Z: rows in 4 groups, each row roughly a mix of its group's directions
Z (148 x 11)
[[ 12  17   0 -22 -10   1  -5  -7  22   7  20]
 [ 10   0 -15   4 -21   6 -26  17  14  -2   4]
 [  2 -18  -5 -11   7  -4 -24 -12   5  12  25]
 [ 15 -13  15  -1 -18   2  17  19  19  -1   7]
 [  8  13  18  12   6 -13   6  17 -11   4 -25]
 [ -1  18  14   5  -4  24   3  25 -14   6   0]
 [-15   6 -14   2  -7 -14 -12 -31  -4 -10   8]
 [-16 -15  -4  -5  -3  -7   8 -22  23  -9  15]
 [-10  -2   9  10  -9  26 -13  10  17 -17  11]
 [-11  -9 -16  11  18   0   5 -30 -11   1  -3]
 [  0  -4   0  30  -7   5 -22  14  19   2  -2]
 [ 19   8   2  13   7 -19   8   0   3  17 -26]
 [  7   7  -8   5  29  15   6  20  13   5 -12]
 [-16   2   5 -16   2  26 -11  22  -6   5 -12]
 [ -4   8  -5 -15  10  29  -1 -15  21  -7  -7]
 [ -6 -13   7   9  -4   8   2  -4 -37   2  15]
 [  7   6  14  20   0  -1  20 -19   0  11 -21]
 [-25 -12   8 -11   1  11  18  -6   5 -10  23]
 [ 11   8   8  12   4  -7 -21  23   9  11 -19]
 [ -5   1 -11 -25  19 -22  -2   9 -15  -3   8]
 [-20  19   5  -7 -14  -5   8 -17 -13 -12  17]
 [  4  -5 -11 -20   7 -10  -7  13 -23 -22  11]
 [ 12   1  -1  11  -6  11  -4   3  38 -10   8]
 [-25  -7  13 -19  10  -6 -18   7   7  10 -13]
 [ -5  -4 -17  19  27 -20 -11   1   0   2 -10]
 [ -3  -2 -26  -2   0  12  -7  -4  17   5  28]
 [  7   7  -5  -5 -31  15  -5  17  15  -7  10]
 [ -7 -27  -5 -11  16  -2 -14  -4  -3  -9  23]
 [ 22   3   5  21  -3 -26  -6  -2 -11  11 -10]
 [  6   8 -10  23  26 -11 -10   6 -18   0  -5]
 [-13  12  11   0  30   2 -15   4 -11  11  15]
 [-13  -6 -12 -12  -8  -9   4 -12 -30  -5  18]
 [  9  -9  -5 -24 -11   7 -10  13  -6  24  13]
 [-21 -17  -3 -17  -5  10   6 -18  16 -14   9]
 [  0 -15 -27 -22   4  -4   8 -19   6 -10   0]
 [ -5 -17 -24   7  -3  10 -16 -18  -3  -5  18]
 [ 11  -7   6  17  -6  14 -10  -2 -32  -1 -12]
 [  6  -9  -1   5  16 -10  27 -21 -17  -5   4]
 [  6   5  10  -1 -25  21  -1 -13  -5 -19 -17]
 [-11  11  16  27  -5  16 -20   0   3  -9  -1]
 [  3 -13  19  20   6 -16  -9   4  25   3  -6]
 [  9  21 -18  13   5  10 -12  -5  11 -16 -18]
 [ 10  13  -5  23 -24  -8  12  -2   6   7 -18]
 [ -4   5  20 -28  -6 -11  -5 -19   5   1  14]
 [  3 -18   4  -8  -9   4 -13 -10  28   0  22]
 [  9  13 -17  13   5 -19  10 -12  11 -14 -19]
 [ 25  10   3  11  24 -13   7   3   7 -16   2]
 [ 15   4  11   4  34  11  12   4  -2   8 -10]
 [ 30  13  -8  -9   8 -21 -10  -4  -8   3  -9]
 [  0   9 -19   2 -16  -7  -5 -31  14  -7  -7]
 [ 19   6 -24   3  -5  16  -6  -6  -9 -20 -14]
 [-10   3 -21   7   7   4  -7  -4 -35  -1  -6]
 [ -5   8  25   2   7  -6   9   2 -11 -15 -28]
 [ -7   9  -2   4 -13  15 -14  13  11 -29  11]
 [-11  -6  14  13   8 -11  20  23  13  -9  13]
 [ -2   4  -4   4  18 -10 -26  18  -7  20 -11]
 [ -9  -5   5 -25   4   5  -1 -13  32   0   8]
 [  1 -10   8  28  -1   0  10  25 -15  10   3]
 [  6  -5  -3  -5  20 -13 -15 -12 -26  16   8]
 [  4  -2 -14  26  -5  -3 -18 -25  -1  -9   7]
 [-11  -6   3 -30 -10  11 -14   0  10  13  16]
 [  9 -14  -1  10   9  -6  -3 -30   1  24   2]
 [ 26  -5 -20 -19   6 -13 -13  -7  -7   3  -9]
 [  6  11 -13  18  22   0 -15  14 -19   9   5]
 [ 10   8  16  28   8 -13   9  13 -15   9  -7]
 [-18   2   3 -30 -13  16 -10 -16  -2  -2  -1]
 [ -4  -3  10 -13  17  -1   2 -35   7  11   4]
 [-23 -13 -11  -3   1   6 -13  -7  -6  29  -5]
 [ -9 -16  14  26 -19   1  15  13  -1   6   0]
 [ 31  10  18   7   3  -7  -7  -7  20  -5   2]
 [-21  13   9  17 -17 -17 -13  -5 -12   9   8]
 [ 22 -16   2  -8  18 -12  -2  14   0  13 -18]
 [  6  -1  22  14   2  16  -9  15  19  16 -11]
 [-15 -24   8   8 -13   2  11 -13  16  17   7]
 [  0   8 -13 -28   8   6   7  -2 -30   1   3]
 [ -6   2  26  -8 -16  -3   4   6  22 -12  17]
 [  4   1  -7  13  13 -23  22 -10 -21   9  -4]
 [  1  29   0  -6  -1 -32  -3   1  -6   6  -4]
 [ 17 -10 -23  24   5 -11   9  10 -10  -2  -6]
 [ -2   2  -3 -11  -5  -9  30 -17 -23   0   3]
 [  7 -20  -2  -2 -20   7  23 -16  -8 -13  10]
 [-23  19   9  23  -8  17  10  -6  -1  -5   6]
 [  4  -4  -1  15 -26   6  -9   6  29  -7   8]
 [-11  14  -9  16  32  13   2   3 -13  -1  -4]
 [ -3  -1  17  -2  18 -16  13 -24  12   1 -14]
 [-21  18  -4   1   2  30   6  -7 -11  -6   9]
 [ 19  15 -10   3 -14   0 -10   6  17   7 -26]
 [  3  10  -6   0 -12   7 -23 -15 -14 -23 -14]
 [-16 -15 -17   1  20 -16 -16 -15  10  -1   8]
 [  5  -8  10 -18   4 -19 -19  -7 -13   3 -23]
 [  8  10  -5 -25 -21 -22  -1   0   3 -15   8]
 [-11  -7  -9  23   0  24  21  -5 -10   1   8]
 [  1  17  19 -14 -12   5 -25  17  -2  -2   8]
 [-10   7  -6   6 -22   5  -1  35   2  -2  -6]
 [  6   8  37   5  -4   5   0  10   8  -5  17]
 [ 17  -3  -5  -4  20 -22  -7 -19  -7  19   3]
 [ -3  20  -9  -3 -19 -15 -12  27  -4  -3   7]
 [  1   3   5  10  24  -6   7  -8  -1  29 -18]
 [-28   1   7  16  13  -4   3 -13   3  21   9]
 [-11 -10 -26   7   9  -7  23   0 -16   2 -13]
 [-26  -4 -11  -8 -14  18  -4  -5 -19  12  -9]
 [-14 -12  -6 -10   6  -8  26 -24   7   8  -8]
 [  0 -21 -15   2  -4 -25 -11 -21  -1  -6  11]
 [ 19  15 -25   4   8   8 -13  -9   0 -16 -13]
 [-11  -4  25  12  -8 -16  -7   0  -3  20  18]
 [-22   2   3  -4  20  20 -14   3  -7  21   4]
 [  7  -7   6  16  16   1   2 -19  -3  19 -25]
 [ 26  -1   0   3   3 -28 -10   2   9  20   4]
 [ 13  17  -7   9 -16  30   5  10  -3  -2  11]
 [ 27  11  12   1 -10 -22   7  -1  12  -7 -13]
 [ -3  17 -15 -10  -4 -36   5  -4   3   6  -3]
 [-15 -19   4  14 -25  11  12  -3  14  10  -2]
 [  8  -1   1  -7 -18  22 -28   9  -4 -11 -10]
 [  1  -5 -19 -12   6  18  -9  25 -18  10  -3]
 [  1  -5  -1  11   8 -36 -14 -12  -7   6  -9]
 [  3 -11  12 -18 -21  -4 -14   2  -4  27  -2]
 [-17 -11  -2 -15  -1  19  -1   1  -7 -12  28]
 [  2  31  25  -1   1   4 -14  -6  -5 -10  -8]
 [  6 -17  -3  13  25   8  -2  19 -14  13  -8]
 [-27   2  -5  -6   4  25 -20  -4   4  -7  10]
 [  3   5  23   3  13  -9 -18  10  10  13  23]
 [-16  -4  22   5  -7 -12  21 -12  17 -12  -7]
 [ 29   0  -2  16  17 -17  -6   8   8  -5  11]
 [  0   8  -6  28 -18   5 -15 -15  17  -3  -2]
 [ 10   3 -30 -15  14  10   1   9   4 -15 -14]
 [ -7  16  13 -17 -17  -4  19   6  13 -10 -18]
 [ 15  -7 -10 -19  19 -11 -21   8  -6   8 -13]
 [ 25 -11   7 -18 -17  -7   8  11  19  -2   0]
 [ 26  -1 -11  10   5 -23   2  18  15  -4   3]
 [ -7 -16 -20 -15  16  -9 -17 -14   5  -8 -13]
 [ 26 -17 -20   1  -1 -14  -1   6  -4  12 -16]
 [  1 -11 -18  17  -5  -5  -1  12  15  10 -27]
 [-12  21  18  19  -7  14   5  -8   7 -17   5]
 [ 22  12  18  -3  17   0  -9 -14  15 -13  10]
 [ 13  -8   6  30  -7 -12   7  22   8   5   3]
 [  1  12  20 -29   6 -19 -11   0   8  -4  -2]
 [-12   8  36  -2   0   4  -3 -12  -9  15   1]
 [ 22 -22  -9   9 -15   3  13  -4  -3 -19  -8]
 [ -2 -17 -12  12 -27  23   2 -10  -2  -5   9]
 [-31  -5   6   1   4  13  23   3  -7 -13   0]
 [  8  -1  -4 -30   6 -13   3 -24  10  -4  -9]
 [  2 -24 -23  -9  -8   8   1 -14   4 -10  19]
 [ 13  -7 -17 -10   4   7 -13  12 -19  19  18]
 [-22 -22   9   7   6 -24  -3  -7   4  12  10]
 [ -6 -33 -19 -12   6  -2  -6  -4 -14   5   6]
 [-15  23  -6 -17  -6   7  -6  16 -19   0 -15]
 [  3 -11   1  21  -5  19 -10  27  12   2   7]
 [ -7 -18 -21  -8  -4   1   0 -18 -12 -11  23]]
the one row of each list that fits no group (the others fit one group, some only roughly)
  * z_930: [ -3  -5  13  -9   4   0  36  10 -11 -13   3]
  * z_778: [  9  13   2  -5   9  17  -2   8 -20 -17 -26]
  * z_755: [-20 -15  -1  -4  11 -20   5   0 -18  21   7]
  * z_468: [  2   2  26   4  14  10  17  -9   7  -3 -25]
  * z_444: [ -5 -14   0  -3  13 -15  16  11  -5   1 -31]
  * z_105: [-15   1  22  24   4 -11  17  15   4   3  -8]
  * z_123: [-12   3  15 -19 -10   0  13   0  -3 -16  27]
  * z_484: [-18  -9  10  -7   0  -8 -12 -11  13  11  29]
  * z_119: [-18  14   9 -11  -4  11  -6  11 -14 -10  27]
  * z_972: [ -8 -10 -17 -14   9  12   4  -7  26 -16  12]
  * z_863: [  9 -14  13 -20 -19 -18  -1  -8  -9  15  11]
  * z_895: [ 10  24  22  -9   2   4   2   4 -12  -8 -22]
  * z_659: [ 10  17 -20  11  22  -8   3  17  -3  -2 -17]
 : z_468
  * z_914: [ -6  -2   1  34   1   3   6 -12  10  20  12]
  * z_408: [  8   6 -10  -5   0 -15 -12  -6  -1  35 -13]
  * z_768: [  4 -13 -10 -30 -22 -14  -3   5  -2   6   8]
  * z_932: [  8   5 -11 -10  24  -2  14  28 -10   6   4]
  * z_650: [ -8 -20 -26  -6  -6  -4  -3  13  19  -6  15]
  * z_595: [  7   9   2 -22 -16 -17  -5  22   8  16   3]
  * z_840: [ -1   0   2   9  23 -28 -12  10  -5  19   0]
  * z_600: [-12  22 -12 -18  23 -11   5 -11  -6 -10   3]
  * z_717: [ 23   3  -9  -8   6 -10  15 -11  14 -25  -6]
  * z_318: [  6  -2  27 -11  -1 -16   9  23 -11   4  10]
  * z_109: [-25  -9  24   5 -11   0  20   7 -12   3  -1]
 : z_914
  * z_566: [ -3  -5  -3  10   4  -2  22   7 -35  10   4]
  * z_628: [ 14 -20 -17   8 -10  22  17   2  11   2  -4]
  * z_439: [ -1  29  -3 -20  -2 -18  -6   5  10 -14   7]
  * z_904: [ 10  18  21 -10  -6  -2 -22  -3 -20  12  -4]
  * z_112: [  8  12 -15 -19 -11   5 -11  -4   7 -27 -13]
  * z_67: [ 12  13   4  16  -6  30  -8 -10   2 -16  -8]
  * z_267: [ -6 -16  16   8 -19  -7  -9  12 -20  17   8]
  * z_361: [ -5  12  16  10  -3  -3   4   5 -31  13 -17]
  * z_432: [-17  11  26  -7   6  11 -12  18   5  -6  14]
  * z_911: [-16  -2  13   6  30  -4  11   0 -11   7 -19]
 : z_911
  * z_407: [ 10   7   2 -16  -4 -23  -1 -24  14   2  17]
  * z_954: [ -5  12   1   7   4 -23  -8   5 -32  11  -4]
  * z_415: [  7  -2  -7   5   8   7 -25  20   8 -26   0]
  * z_299: [  5  -8  -9  -4 -29 -15   7  -3  21 -17   1]
  * z_536: [ 16 -12 -31  -6 -12   3  -6   3  17  11  -4]
  * z_74: [ -5  30   6 -10  -8 -14 -24   3  -9  -3  -5]
  * z_127: [ -6  -1  18 -14   0 -15   4  21   4 -23  15]
  * z_92: [ 25  18  12   2   6  -8  10  -8 -11 -13 -20]
  * z_340: [  0  17  25   6  -6  -4  -9   8 -24  14  -9]
  * z_360: [ 10  14 -10  -2 -10 -24   0 -19   6  -7 -22]
 : z_415
  * z_150: [ 28   2 -13  15 -10  16   0   8  18  -1   7]
  * z_798: [ 12   7   2   6  -8  -7 -10  37   1 -15   2]
  * z_860: [ 11  10  23   5  -3 -17  -4   3 -21  20  -9]
  * z_278: [ 23 -12   5  -8 -23 -15  10   7   4  13 -12]
  * z_394: [-15 -15   2  -7  -3   5  -9 -24  -7  25  10]
  * z_843: [  7 -14   5  -6  -3  -4 -15   6 -19  23  23]
  * z_218: [  6  -5 -17 -21 -17   9  12  -3 -12  -9  21]
  * z_806: [  0   7   3  -1  31  -8   1  16 -16  -8 -18]
  * z_880: [ 23   7  15 -19  -8 -18  -2   3 -18  -8  -9]
  * z_609: [  3   0  -4 -20  28 -15  17  16  -3   1   0]
 : z_150
  * z_384: [-24   5  -2 -20   7  19 -14   4  18  -4  -6]
  * z_528: [-10   3  35   2 -11 -14 -11   1  -3  11 -10]
  * z_646: [ 13   8 -16   9  14   5 -24   8  15 -14 -14]
  * z_275: [ 17   5  23 -10   1 -14  13  11  21   9   5]
  * z_896: [-14  -9  16   1   5   4 -15 -18   4  27  13]
  * z_587: [ -8 -13  -4 -10  -3  22 -23  -7 -13  17 -12]
  * z_96: [-12  -4 -13  19  24 -19  11   2  15   0   7]
  * z_374: [ 17  13  29  11   8   2   8  -5  -7 -20   5]
  * z_805: [ 12  17  -8 -14 -11  -1 -13  -4   6 -31  -6]
  * z_663: [  3 -18  -3  -4  -7   2   8   7 -15  -8 -35]
  * z_942: [ -2  13  16   1  -1  -5  -3 -12 -33  11 -15]
  * z_620: [  4   8  10  -3 -29  10  -9  14   9  23   6]
  * z_619: [ -7  14  15  -6  16  -7 -24  20 -11   5  -7]
  * z_713: [ -6  10 -11  12  -2 -24  -7 -12  12  18 -20]
  * z_743: [ -9 -19  22 -11 -15   8 -10 -21  -3  13   0]
 : z_646
  * z_193: [ -8  20 -12 -11   1   4 -13   6  21 -25   6]
  * z_668: [  4   5 -12 -25  -9   8  -3 -13 -26  12 -10]
  * z_913: [ -5   3  -6 -20 -19 -14 -21  17   0  17  -1]
  * z_968: [  0  11   7   1   9 -11 -23  11   0  28  13]
  * z_176: [ -3  -3   0   3  -2  -7  -4  -2 -27  34  -8]
  * z_886: [-18  24   7   2  16  16 -22   3  -3  -1  -8]
  * z_838: [ -8 -25 -13  14   6  -2  15  18 -12   5 -15]
  * z_524: [ 14 -17  17  20 -17 -11  18  -2   2  11   2]
  * z_729: [ 14   3  -4 -33  -3   6  -5 -18  -4 -17  -3]
  * z_642: [-17 -11  27   1 -26  -1  -3  -9  -4   2  -9]
 : z_668
  * z_691: [  2  27   2   1   8  17   1  13  -5  13 -24]
  * z_280: [-25 -27  12 -11  -7   2  16  -2  -3  -3  -5]
  * z_95: [-17  -5  -6  26   6  11 -21  -6 -19  -5   0]
  * z_653: [ -6  20 -11   8   9 -17 -19 -22  -9  -4  11]
  * z_463: [-13 -11   3  20  22  17   5 -10 -17   9   5]
  * z_933: [-16  18   8  -9   6  -1   0  -2  -3 -22  27]
  * z_479: [ 22   9 -13   0 -24  10   7  17   6   7 -14]
  * z_745: [-3  8 -7 21 11  1  0 30  8 18 -6]
  * z_915: [-22   7  20   4 -15   0  -7  14  11  22   0]
  * z_55: [ 21  10  21  20   2   9  -3  13   0 -17  -8]
  * z_523: [ 10 -10 -19 -13  14   4  -6 -11  13 -24  15]
  * z_576: [ -1  11   7  -6  18   7 -18 -15 -19 -23  -1]
 : z_653
  * z_26: [-14 -12 -19  -6 -12  10  13  -9  27  -7  -6]
  * z_460: [-10 -18   3  -4   2 -14 -16   2 -10  29  14]
  * z_303: [-25 -15  -1 -11  -4  11   5   0  27  -6 -11]
  * z_761: [ 14  -7  -7 -11 -18 -25   9  -5  11  16 -14]
  * z_69: [-13  28  10 -12  17   6  -9   4 -17   7  -8]
  * z_367: [  9 -15  -2   4 -14 -10  29 -22   8   2  -3]
  * z_94: [ 22 -20  11   1 -10  20  -2  10  11   4 -17]
  * z_242: [  3  -8   6 -23  13 -25  -4  -8   3  -7 -21]
  * z_828: [-20  -2   1 -21 -15  26   8 -10 -10   1   3]
  * z_128: [ 18  -1 -32  -3   4   0 -10 -11  19  -9  -2]
 : z_828
  * z_740: [ 11   6  -8  -8 -25  24  -7   4   3   5  20]
  * z_525: [  1   3  -4   7  33  -6  16 -16  13   2 -11]
  * z_962: [  2  -1 -19 -13  22 -21 -11  -9  17  -3  -6]
  * z_568: [-12  23 -17   5  22  10 -13   4  -6 -14  -3]
  * z_987: [  1   4  -2  16 -22  23 -15   2  -4  12  19]
  * z_317: [-21   3  -4  13  25  18   5  12  -6   8  13]
  * z_56: [  5  -4  35   1 -19  -7  -7   3  11   5  14]
  * z_756: [-20  19   2  19  22  -5   4 -17   6  -4   3]
  * z_13: [ 26  13  -4 -21  -2  10 -19  -1 -14   3   1]
  * z_925: [  7  -2  -4 -26  -9  13 -19  -7 -10 -10 -20]
  * z_936: [ 15 -19  -8 -11   9 -10  -9  -9 -12  28   2]
 : z_936
